Rotation paths and how fast each direction turns (deg/step)
Each turn is a multiple of 5 degrees from 10 to 175, or 0.
Each row of a path follows its step; steps can be skipped.

step 0: -1.675 -1.245 -0.642  1.294  0.660  1.545  0.541  2.977  0.520 -0.379  1.319 -2.661  0.752 -0.021  1.373  2.154 -3.826 -1.598  0.517 -1.764 -0.238 -2.867 -2.606 -0.777  2.739  1.348  1.021  0.520  1.137  3.257  0.205 -1.428  0.371  0.879  1.223 -1.116  3.491  1.952 -1.694  2.170  1.127  0.454 -0.357  0.337  2.587 -0.265 -1.446  0.170
step 1:  0.662  0.436 -0.974  0.781  0.444  0.295  0.536  0.511 -0.956 -1.483 -0.988  4.223  3.422 -3.467 -0.264  1.170  2.076  1.066  0.242 -0.744 -0.637 -0.905 -0.271  2.349 -2.936  0.407  2.517 -0.386 -0.793 -1.971  0.419 -2.026  1.267  0.046 -3.414  0.196  0.204 -0.861 -2.775 -2.601  0.407  1.194 -2.099  2.905 -0.516 -0.874 -0.423 -1.192
step 2:  2.084 -0.050 -1.172 -0.134 -2.797 -2.069 -0.141  0.394  1.673  2.726 -0.867 -1.001 -0.028  1.743 -0.537 -0.437 -0.428 -1.869 -2.873  0.642  2.243 -0.734  0.321 -0.085  2.295 -2.991 -2.612 -0.237 -1.710 -1.263  0.230 -1.858 -0.374 -1.457 -5.184  0.207  0.437 -1.064  1.593  0.070  0.425 -3.403  2.387 -0.977  0.894  0.090 -0.181 -0.811
step 3: -0.690 -0.638  1.065  1.646 -1.452  3.377  0.592 -2.768  0.013  0.269 -2.188 -0.814  1.645 -0.088 -1.081 -1.797  1.008 -4.193 -2.287 -0.348 -0.978  2.018 -2.783  1.263  0.047  0.865  0.042  0.717  0.480  2.441 -0.176  1.210 -0.691 -0.632  2.303 -2.176  1.109 -0.376  0.562  2.689  0.819  3.657 -0.116  0.566 -0.990  3.102 -1.202  0.350
step 4: -3.074  2.599 -2.178  0.146  0.376 -0.482 -1.626 -1.475 -2.278  0.489 -0.599  2.971  0.823 -1.781 -1.569  0.286 -0.104  2.950  1.092 -0.143  1.774 -1.897 -0.692  2.449  2.588  0.471  0.369 -1.254  1.635 -0.622 -0.965 -2.129  2.142 -0.431  2.461 -0.072 -1.641  0.704  1.046  1.562 -0.451 -2.650 -2.881 -0.152  2.033 -1.285 -1.978  1.472
step 5:  1.828  0.840  0.717 -0.437  2.661 -1.228  0.498  1.156  0.037 -1.827  1.674  2.371  0.586  1.647  0.794 -0.824 -2.982 -0.939  2.585 -1.335  0.330 -2.533  1.677  1.073  1.602 -0.549  0.949  0.617 -1.013  0.494  1.966 -0.284 -0.650 -2.310 -3.699 -1.289 -0.097 -1.536 -1.096  2.261 -1.686  0.639  3.846  1.061 -2.100  2.443  1.185  1.911
step 6:  2.770 -1.970 -1.180  4.684 -1.313 -0.765  0.032  0.242  1.428  1.378 -0.858 -1.399 -0.875 -3.031 -3.046 -0.329  1.516 -1.285  0.631  0.504 -0.137  1.153 -0.699 -1.153  0.070  3.751  0.868  1.537 -0.838  1.616  0.283 -0.658 -1.084  2.516 -1.641  1.472 -1.489 -2.379  0.588  1.331  1.097  1.902  0.428  0.491  2.891 -2.006  0.444  0.984
step 7: -2.560  0.770  0.345 -1.117 -1.313  0.796  1.572 -1.513  1.436  2.353  1.773  1.172  0.725  0.437  2.972  1.943  0.182  0.297 -0.765  0.930  3.929  1.172  2.497 -0.902 -1.280 -0.963 -1.674 -0.990 -2.449 -0.217 -0.336 -3.155  0.523 -1.542  0.796  0.299  0.852  0.796 -0.692  2.480 -0.173  2.852 -2.556  1.642  1.685  0.084 -3.451 -0.753
step 8: -0.526  1.091  3.374 -1.877  0.369 -0.503 -0.552 -0.484  0.216 -2.672 -0.143 -1.070  1.986 -2.908 -1.910  1.029  1.655 -1.659  1.200  0.561 -3.000 -1.564 -1.073  2.280  1.532  0.258 -2.436 -3.584  0.324 -1.813  0.586 -2.039 -2.452 -1.620 -0.986  0.315  1.524  0.868 -1.856  1.541  1.330 -1.737  0.933 -2.537 -0.367  1.693  1.256  1.125
step 9:  0.430  2.216  1.099  0.645  1.411  0.044 -2.392 -0.719 -1.186 -0.071 -0.207  0.010  2.715  0.239 -1.357 -1.980 -0.149 -0.125 -2.651 -0.010  0.062 -0.299  0.003 -3.236  0.747  2.487 -0.073 -1.246 -1.550 -0.269  0.663  2.177  0.512  1.150 -2.626 -2.120 -3.975 -1.535  4.411 -2.090 -2.264  0.602 -0.701  2.014  1.171  0.815 -0.717  1.286
step 10: -1.286 -1.451  0.300  0.566 -0.135 -1.048 -1.606  3.324  0.989  1.700  1.166  0.981 -0.967  2.821  0.524  1.930 -1.521 -1.348  1.956 -1.020  0.748  2.731  0.426  1.736  1.601 -0.149 -1.203  1.683  1.874  1.128  1.182 -1.096  0.524  2.507  0.315 -0.879  1.507  2.625  2.931  3.959  2.442 -0.076 -1.276  2.941  1.263  0.928  0.969  0.529
-0.249  0.276  0.117 -0.526  0.443 -0.136 -0.042 -0.327 -0.239 -0.065 -0.328 -0.072  0.999 -0.463  0.526  0.096 -0.777 -0.136 -0.374 -0.078  0.539  0.554  0.238 -0.006 -1.380 -0.006  0.027  0.151 -0.586  0.708  0.548  0.330  0.240 -0.589  0.287 -0.117 -0.067 -0.771  0.052 -0.111 -0.807  0.705  0.158  0.748 -1.121  0.263  0.152 -0.184 -> 175
 0.553 -0.343 -0.403  0.306 -0.469 -0.215 -0.075  0.803 -0.044  0.876  0.771  0.896  0.467 -0.500  0.685 -0.199 -0.028 -0.317  0.417 -0.303 -0.021 -0.517 -0.537 -0.630 -0.542  0.091 -0.092  1.124 -0.510 -0.254  0.419 -0.105  0.119 -0.349  0.045  0.390 -0.125  0.538 -0.660  0.134 -0.014  0.451  0.071 -0.190  0.466 -0.637  1.060 -0.266 -> 70
 0.790  0.096 -0.363 -0.393  1.020  0.576 -0.595 -0.141 -0.839  0.922  0.258 -0.103  0.209 -0.961 -0.696 -0.435 -0.132 -0.166  0.115  0.178  0.495  0.667  0.420 -0.323  0.346 -0.355  0.088  0.062 -0.458 -0.023  0.092 -0.322  0.057  0.408 -0.537 -0.900  1.065  0.213 -0.483  0.322  0.328 -0.089 -0.494 -0.205  0.127  0.414 -0.163  0.527 -> 0
-0.070 -0.017 -0.281  0.775  1.186  0.179 -0.618  0.511 -0.983 -0.252 -0.191  0.183 -1.020  0.293  0.427  0.257 -0.449  0.232 -0.240 -0.737  0.403 -0.578  0.002 -0.178 -0.110  0.465  0.082 -0.121  0.980  0.391  0.320 -0.078 -0.370  0.182 -0.878  0.766  0.053  0.020  0.216  0.551  0.124  0.518 -0.454  0.108 -0.700 -0.499  0.159  0.113 -> 70
-0.225  0.550 -0.079  0.740 -0.410 -0.825 -0.364  0.059 -0.008  0.566  0.085 -0.109 -0.286  0.361  0.187 -0.417 -0.849 -0.265 -0.661  0.592 -0.975  0.533  0.011 -0.141 -0.493  0.314  0.128  0.377  0.294  1.094  0.061  0.307 -1.096  0.051 -0.059 -1.035 -0.210  0.088 -0.327 -0.223  0.316  0.300 -0.264 -0.191  0.668 -0.265 -0.737  0.215 -> 110
-0.952 -0.289 -0.105  0.395 -0.083  0.964  0.543  0.730 -0.103  0.239 -0.473  0.087 -0.108 -0.335 -0.696  0.203  0.736 -0.411  0.401 -0.312 -0.987 -0.472  0.703 -0.216 -0.861 -0.431 -0.037 -0.069 -0.203  0.686  0.466 -0.028  0.168  0.429 -0.316 -0.635 -0.445 -0.276  0.127  0.497 -0.803 -0.423 -0.231 -0.897 -0.164  0.114  0.107 -0.176 -> 140
 0.271  0.305  0.513  1.086 -0.010 -0.054  0.114  0.223 -0.250  0.098  0.307  0.605  0.492  0.188  0.105  0.490 -0.438  0.898  0.264  0.418 -0.919  0.335 -0.350 -0.646  0.144  0.423  0.147 -0.331 -0.179 -0.943  0.381  0.002  0.382 -0.675 -0.607 -0.223  0.348 -0.858 -0.092 -0.355  0.049 -0.976  0.187 -0.363 -0.984  0.112 -0.209  0.478 -> 100
-0.064 -0.631 -0.182 -0.252 -0.450 -0.133  0.424  0.483 -0.894 -0.512  0.325 -0.554  0.229 -0.512  0.068  0.059  0.553 -0.811  0.330 -0.490 -0.674  0.151 -0.276  0.117  0.742  0.336 -0.265  0.437  0.751 -0.006  0.410 -0.377 -0.895  0.104  0.547 -0.012  0.452 -0.897 -0.412 -0.649  0.231  0.765  0.349  0.059 -0.599  0.676 -0.036  0.599 -> 140
